50 stands for zero in the data rows.
Some points, one per row:
71 & 56 & 75 & 26 & 68 & 32 & 71 & 70 & 44 & 30 & 39 & 47 & 51 & 40 & 69 & 40 & 31 \\
37 & 43 & 65 & 24 & 58 & 39 & 63 & 54 & 26 & 27 & 37 & 64 & 75 & 28 & 30 & 31 & 26 \\
65 & 37 & 50 & 63 & 48 & 62 & 60 & 74 & 55 & 61 & 38 & 60 & 51 & 65 & 63 & 71 & 52 \\
45 & 75 & 49 & 36 & 38 & 24 & 24 & 29 & 54 & 29 & 55 & 21 & 60 & 52 & 48 & 42 & 48 \\
75 & 75 & 52 & 40 & 75 & 30 & 56 & 30 & 44 & 47 & 52 & 32 & 13 & 40 & 58 & 33 & 36 \\
27 & 44 & 40 & 75 & 35 & 67 & 43 & 38 & 56 & 56 & 74 & 65 & 57 & 61 & 40 & 61 & 75 \\
75 & 51 & 73 & 47 & 70 & 31 & 59 & 56 & 68 & 70 & 31 & 44 & 25 & 54 & 75 & 72 & 46 \\
43 & 19 & 49 & 67 & 40 & 64 & 46 & 66 & 67 & 75 & 69 & 63 & 66 & 70 & 62 & 75 & 72 \\
50 & 62 & 73 & 33 & 60 & 36 & 69 & 54 & 34 & 16 & 30 & 42 & 52 & 17 & 40 & 29 & 35 \\
20 & 46 & 60 & 41 & 55 & 53 & 71 & 44 & 24 & 24 & 46 & 55 & 73 & 24 & 20 & 26 & 15 \\
57 & 66 & 75 & 25 & 55 & 13 & 53 & 58 & 42 & 22 & 36 & 36 & 55 & 34 & 45 & 45 & 26 \\
47 & 64 & 60 & 27 & 68 & 33 & 52 & 39 & 35 & 51 & 35 & 44 & 32 & 32 & 29 & 20 & 55 \\
31 & 55 & 50 & 64 & 25 & 48 & 40 & 43 & 42 & 37 & 75 & 58 & 74 & 41 & 43 & 57 & 69 \\
49 & 27 & 41 & 75 & 35 & 75 & 53 & 52 & 63 & 63 & 75 & 71 & 75 & 71 & 65 & 75 & 48 \\
75 & 75 & 28 & 68 & 26 & 47 & 21 & 42 & 75 & 61 & 60 & 13 & 13 & 75 & 75 & 73 & 52 \\
13 & 23 & 44 & 75 & 46 & 75 & 64 & 60 & 32 & 48 & 57 & 75 & 75 & 41 & 14 & 46 & 72 \\
75 & 51 & 58 & 38 & 67 & 34 & 47 & 60 & 75 & 69 & 36 & 40 & 21 & 65 & 75 & 58 & 37 \\
17 & 34 & 56 & 40 & 57 & 65 & 58 & 53 & 20 & 30 & 54 & 67 & 75 & 40 & 14 & 36 & 51 \\
40 & 28 & 40 & 74 & 49 & 75 & 46 & 70 & 64 & 64 & 61 & 61 & 45 & 71 & 48 & 75 & 58 \\
65 & 43 & 75 & 34 & 64 & 42 & 71 & 74 & 57 & 51 & 34 & 48 & 45 & 49 & 68 & 62 & 26 \\
59 & 46 & 75 & 23 & 74 & 24 & 75 & 72 & 31 & 36 & 33 & 55 & 51 & 20 & 53 & 45 & 42 \\
38 & 75 & 38 & 46 & 40 & 31 & 21 & 13 & 59 & 47 & 51 & 13 & 38 & 55 & 46 & 25 & 55 \\
32 & 75 & 34 & 54 & 35 & 58 & 34 & 20 & 44 & 14 & 57 & 24 & 58 & 51 & 31 & 27 & 35 \\
15 more points follow, each with its number after it:
49 & 28 & 75 & 40 & 66 & 51 & 75 & 75 & 49 & 64 & 13 & 71 & 41 & 46 & 51 & 64 & 48 \\ 0
61 & 26 & 75 & 27 & 75 & 50 & 75 & 75 & 32 & 60 & 13 & 67 & 42 & 35 & 47 & 50 & 40 \\ 1
15 & 29 & 39 & 75 & 55 & 75 & 65 & 49 & 18 & 53 & 63 & 75 & 68 & 48 & 15 & 35 & 75 \\ 2
58 & 41 & 48 & 59 & 57 & 67 & 64 & 65 & 63 & 63 & 28 & 56 & 35 & 57 & 57 & 60 & 49 \\ 3
75 & 74 & 58 & 22 & 66 & 32 & 46 & 52 & 67 & 57 & 34 & 32 & 13 & 62 & 75 & 43 & 45 \\ 4
67 & 75 & 20 & 75 & 17 & 50 & 13 & 25 & 75 & 63 & 75 & 13 & 37 & 75 & 75 & 75 & 56 \\ 5
66 & 75 & 66 & 43 & 61 & 26 & 56 & 30 & 39 & 23 & 39 & 26 & 40 & 26 & 49 & 28 & 30 \\ 6
52 & 74 & 70 & 49 & 64 & 28 & 55 & 35 & 28 & 33 & 36 & 35 & 34 & 29 & 34 & 38 & 53 \\ 7
54 & 27 & 63 & 65 & 63 & 69 & 63 & 75 & 55 & 66 & 39 & 67 & 34 & 56 & 52 & 75 & 75 \\ 8
70 & 61 & 71 & 21 & 64 & 29 & 65 & 61 & 50 & 40 & 26 & 43 & 42 & 38 & 66 & 49 & 31 \\ 9
13 & 33 & 41 & 72 & 38 & 70 & 49 & 54 & 35 & 46 & 55 & 75 & 73 & 38 & 22 & 55 & 71 \\ 10
63 & 28 & 39 & 59 & 55 & 64 & 46 & 65 & 65 & 75 & 49 & 63 & 37 & 65 & 68 & 71 & 75 \\ 11
33 & 57 & 37 & 59 & 29 & 55 & 37 & 42 & 41 & 32 & 72 & 52 & 72 & 49 & 38 & 42 & 71 \\ 12
25 & 57 & 36 & 36 & 19 & 49 & 34 & 42 & 48 & 17 & 64 & 45 & 75 & 48 & 35 & 41 & 24 \\ 13
63 & 39 & 53 & 57 & 62 & 57 & 65 & 68 & 65 & 68 & 45 & 61 & 22 & 57 & 61 & 66 & 46 \\ 14
Which three of these numbered points are nearest to each point below, ignoring the 2 directions in which the first points spread most? Their numbers follow each, nearest first.
33 & 73 & 17 & 45 & 33 & 59 & 22 & 19 & 50 & 31 & 63 & 30 & 65 & 47 & 28 & 23 & 34 \\ > 5 13 12
38 & 65 & 20 & 67 & 30 & 67 & 33 & 17 & 42 & 46 & 75 & 48 & 61 & 40 & 37 & 35 & 60 \\ > 5 12 6
45 & 61 & 30 & 53 & 24 & 45 & 34 & 35 & 48 & 53 & 75 & 55 & 54 & 53 & 57 & 49 & 75 \\ > 12 5 6
53 & 75 & 59 & 37 & 40 & 21 & 38 & 31 & 39 & 32 & 46 & 30 & 62 & 45 & 48 & 43 & 43 \\ > 12 5 6
64 & 45 & 31 & 64 & 47 & 74 & 40 & 61 & 69 & 68 & 57 & 54 & 48 & 75 & 62 & 60 & 51 \\ > 4 9 3
34 & 16 & 42 & 59 & 22 & 68 & 50 & 71 & 59 & 69 & 74 & 75 & 75 & 63 & 57 & 75 & 60 \\ > 9 11 4
55 & 59 & 75 & 17 & 56 & 13 & 49 & 54 & 38 & 39 & 32 & 46 & 72 & 37 & 51 & 40 & 38 \\ > 9 10 4
51 & 23 & 66 & 58 & 71 & 68 & 67 & 75 & 42 & 65 & 26 & 73 & 44 & 51 & 44 & 65 & 65 \\ > 8 1 0
